Look-ups in named tables: a row name and a column name give one cell, copied from the table.

zitoli:
,dal,tekilam,danibo,ziv,des,kibepil,siv,kur,zod
naler,29718,53844,33796,39645,52361,61561,76315,80630,44049
riz,69025,66285,63368,52400,40018,51910,35348,68658,73629
sarogu,38989,45534,32767,59161,44448,63114,65067,34320,41689
bebanut,37968,57876,72275,48177,31630,21901,15887,30505,59817
noz,32272,50747,38250,70609,66132,71429,68970,47245,28421
tez,42854,77802,45867,63598,37213,55047,71996,65538,52600
tanu,63649,25296,26821,64422,28076,22534,64632,60066,53777
dukavom,71559,44908,69437,72215,65944,39707,27896,53276,55241

What is the siv of bebanut in zitoli? 15887
What is the siv of dukavom in zitoli? 27896
What is the siv of tez in zitoli? 71996
What is the zod of sarogu in zitoli? 41689
What is the zod of riz in zitoli? 73629
What is the kibepil of bebanut in zitoli? 21901
What is the danibo of tanu in zitoli? 26821
What is the dal of naler in zitoli? 29718
What is the tekilam of sarogu in zitoli? 45534
Row with the largest kur: naler

vurik.csv
,zozo,butazon,bamem,zezum,bitad,zizef,verabot,ven,lonar,zunuv
pev,0.074,-0.206,-0.423,0.049,0.123,-0.013,-0.103,0.111,0.551,-0.061
dozo,-0.307,0.080,-0.543,-0.072,0.075,-0.102,-0.249,-0.208,-0.589,0.405
nasi,0.076,-0.115,-0.050,-0.250,0.390,0.063,-0.220,0.079,0.021,0.114
gifivil,0.193,-0.197,0.189,-0.105,0.078,0.070,-0.670,-0.261,-0.097,-0.145
maz,0.306,0.152,-0.151,-0.367,0.127,-0.003,-0.284,0.161,-0.176,0.059
nibarol,-0.178,-0.011,0.107,0.124,0.123,0.028,-0.287,-0.463,-0.096,0.066

What is the zizef of gifivil in vurik?
0.070
What is the zizef of nibarol in vurik?
0.028
What is the zezum of nibarol in vurik?
0.124
What is the zozo of pev in vurik?
0.074
What is the lonar of pev in vurik?
0.551
What is the bitad of pev in vurik?
0.123
What is the zozo of maz in vurik?
0.306
What is the ven of pev in vurik?
0.111
What is the zozo of dozo in vurik?
-0.307
What is the zizef of nasi in vurik?
0.063
What is the verabot of gifivil in vurik?
-0.670
What is the butazon of dozo in vurik?
0.080
What is the zunuv of gifivil in vurik?
-0.145
What is the zunuv of nasi in vurik?
0.114
Which row has the largest zozo? maz

bozeko =
	zera	mosu	gor	mogeb	bos	ruvibaz	gugefe	fut
garuloz	20.14	66.06	58.65	83.33	49.54	13.98	86.45	82.27
balame	24.44	63.78	57.41	78.47	49.69	19.25	81.12	77.56
boz	20.96	65.20	58.31	82.29	49.07	15.09	85.25	81.19
rog	78.06	33.97	41.38	17.93	49.67	83.92	14.98	18.97
zesa	60.53	43.68	46.71	37.70	50.02	62.68	36.57	38.26
pov	26.49	61.97	56.64	75.87	49.18	21.78	78.40	75.17
kebig	22.73	64.41	57.85	80.32	49.45	17.17	83.15	79.39
vedo	37.19	55.15	53.26	63.56	48.40	34.77	64.87	63.26
zododef	76.15	35.82	42.17	20.41	50.41	81.49	17.58	21.28
ginu	31.29	59.64	55.25	70.63	49.26	27.51	72.61	69.97
tor	20.01	66.24	58.70	83.47	49.63	13.85	86.65	82.43

zododef, gor: 42.17
zododef, gugefe: 17.58
rog, mosu: 33.97
kebig, fut: 79.39
tor, gugefe: 86.65
tor, mosu: 66.24
ginu, bos: 49.26

vup:
,dunud,gan,lek
sav,67557,62670,85210
kosuni,16155,33717,15233
tez,13735,31558,12630
meko,62920,57075,79355

tez, dunud -> 13735
meko, dunud -> 62920
sav, gan -> 62670
tez, lek -> 12630
sav, dunud -> 67557
kosuni, lek -> 15233
kosuni, gan -> 33717
kosuni, dunud -> 16155
sav, lek -> 85210
meko, lek -> 79355
meko, gan -> 57075
tez, gan -> 31558

fikepib
         siv  tipulu  dum
vivuto    80     243   32
gozizal   88     246   25
pifopi   253      47   66
relune   115     226   18
vit      147     197    6
veb      124      18  220
zif       31      83  247
gitedap  158       7  191
seg      249      37   74
zeg       90      30  238

What is the dum of zif in fikepib? 247
What is the dum of pifopi in fikepib? 66
What is the tipulu of zif in fikepib? 83
What is the tipulu of zeg in fikepib? 30
What is the siv of relune in fikepib? 115
What is the tipulu of veb in fikepib? 18
What is the siv of vivuto in fikepib? 80
What is the dum of seg in fikepib? 74
What is the tipulu of seg in fikepib? 37

kigul =
|  | zaf | gat | rep | gukem | ranok | fomokek | muk | digukim | manuro |
|---|---|---|---|---|---|---|---|---|---|
| romonev | -86.48 | -88.32 | 19.59 | -63.99 | 82.43 | -91.39 | -86.55 | -86.85 | -29.88 |
| sekabut | -1.67 | -19.49 | -86.57 | -89.67 | -86.48 | -24.34 | -2.49 | -31.38 | -86.82 |
| nininos | -1.20 | -19.75 | -86.54 | -89.40 | -86.48 | -24.93 | -2.26 | -31.60 | -86.75 |
| vef | -86.48 | -88.32 | 18.01 | -62.58 | 79.42 | -91.47 | -86.57 | -86.94 | -28.27 |
| piro | 5.10 | -62.78 | -91.45 | -57.44 | -88.54 | -90.60 | -26.68 | -20.03 | -61.89 |
| rul | -29.59 | -84.89 | -72.07 | -35.91 | -81.48 | -90.56 | -62.95 | -43.57 | -25.25 |
| nunerim | -0.28 | -53.90 | -90.82 | -74.61 | -87.30 | -83.37 | -23.46 | -25.04 | -82.29 |
| togeli | -8.45 | -14.30 | -86.50 | -87.96 | -86.48 | -10.33 | -2.13 | -37.81 | -86.52 |
| lig | -11.09 | -74.20 | -87.96 | -49.32 | -91.39 | -91.47 | -43.39 | -31.31 | -47.70 |
| zizuz | -10.03 | -69.79 | -90.93 | -60.04 | -90.00 | -90.89 | -39.11 | -31.61 | -62.42 |
| dulig | -46.42 | -29.41 | -86.68 | -87.69 | -86.48 | -10.92 | -29.65 | -65.29 | -86.53 |
| litugok | -86.73 | -91.47 | -43.30 | -89.75 | -5.14 | -76.58 | -88.44 | -88.29 | -85.82 |
| nol | 13.53 | -24.09 | -86.99 | -91.19 | -86.48 | -44.23 | 1.07 | -17.34 | -89.49 |
| mar | -86.48 | -87.63 | 30.45 | -55.69 | 97.38 | -91.27 | -86.51 | -86.75 | -18.05 |

gat of nol = -24.09
ranok of piro = -88.54
gukem of dulig = -87.69
muk of mar = -86.51
fomokek of vef = -91.47
gat of nininos = -19.75
rep of lig = -87.96
zaf of nininos = -1.20
digukim of vef = -86.94
zaf of piro = 5.10
muk of piro = -26.68
manuro of sekabut = -86.82
gat of dulig = -29.41
Which row has the largest muk? nol

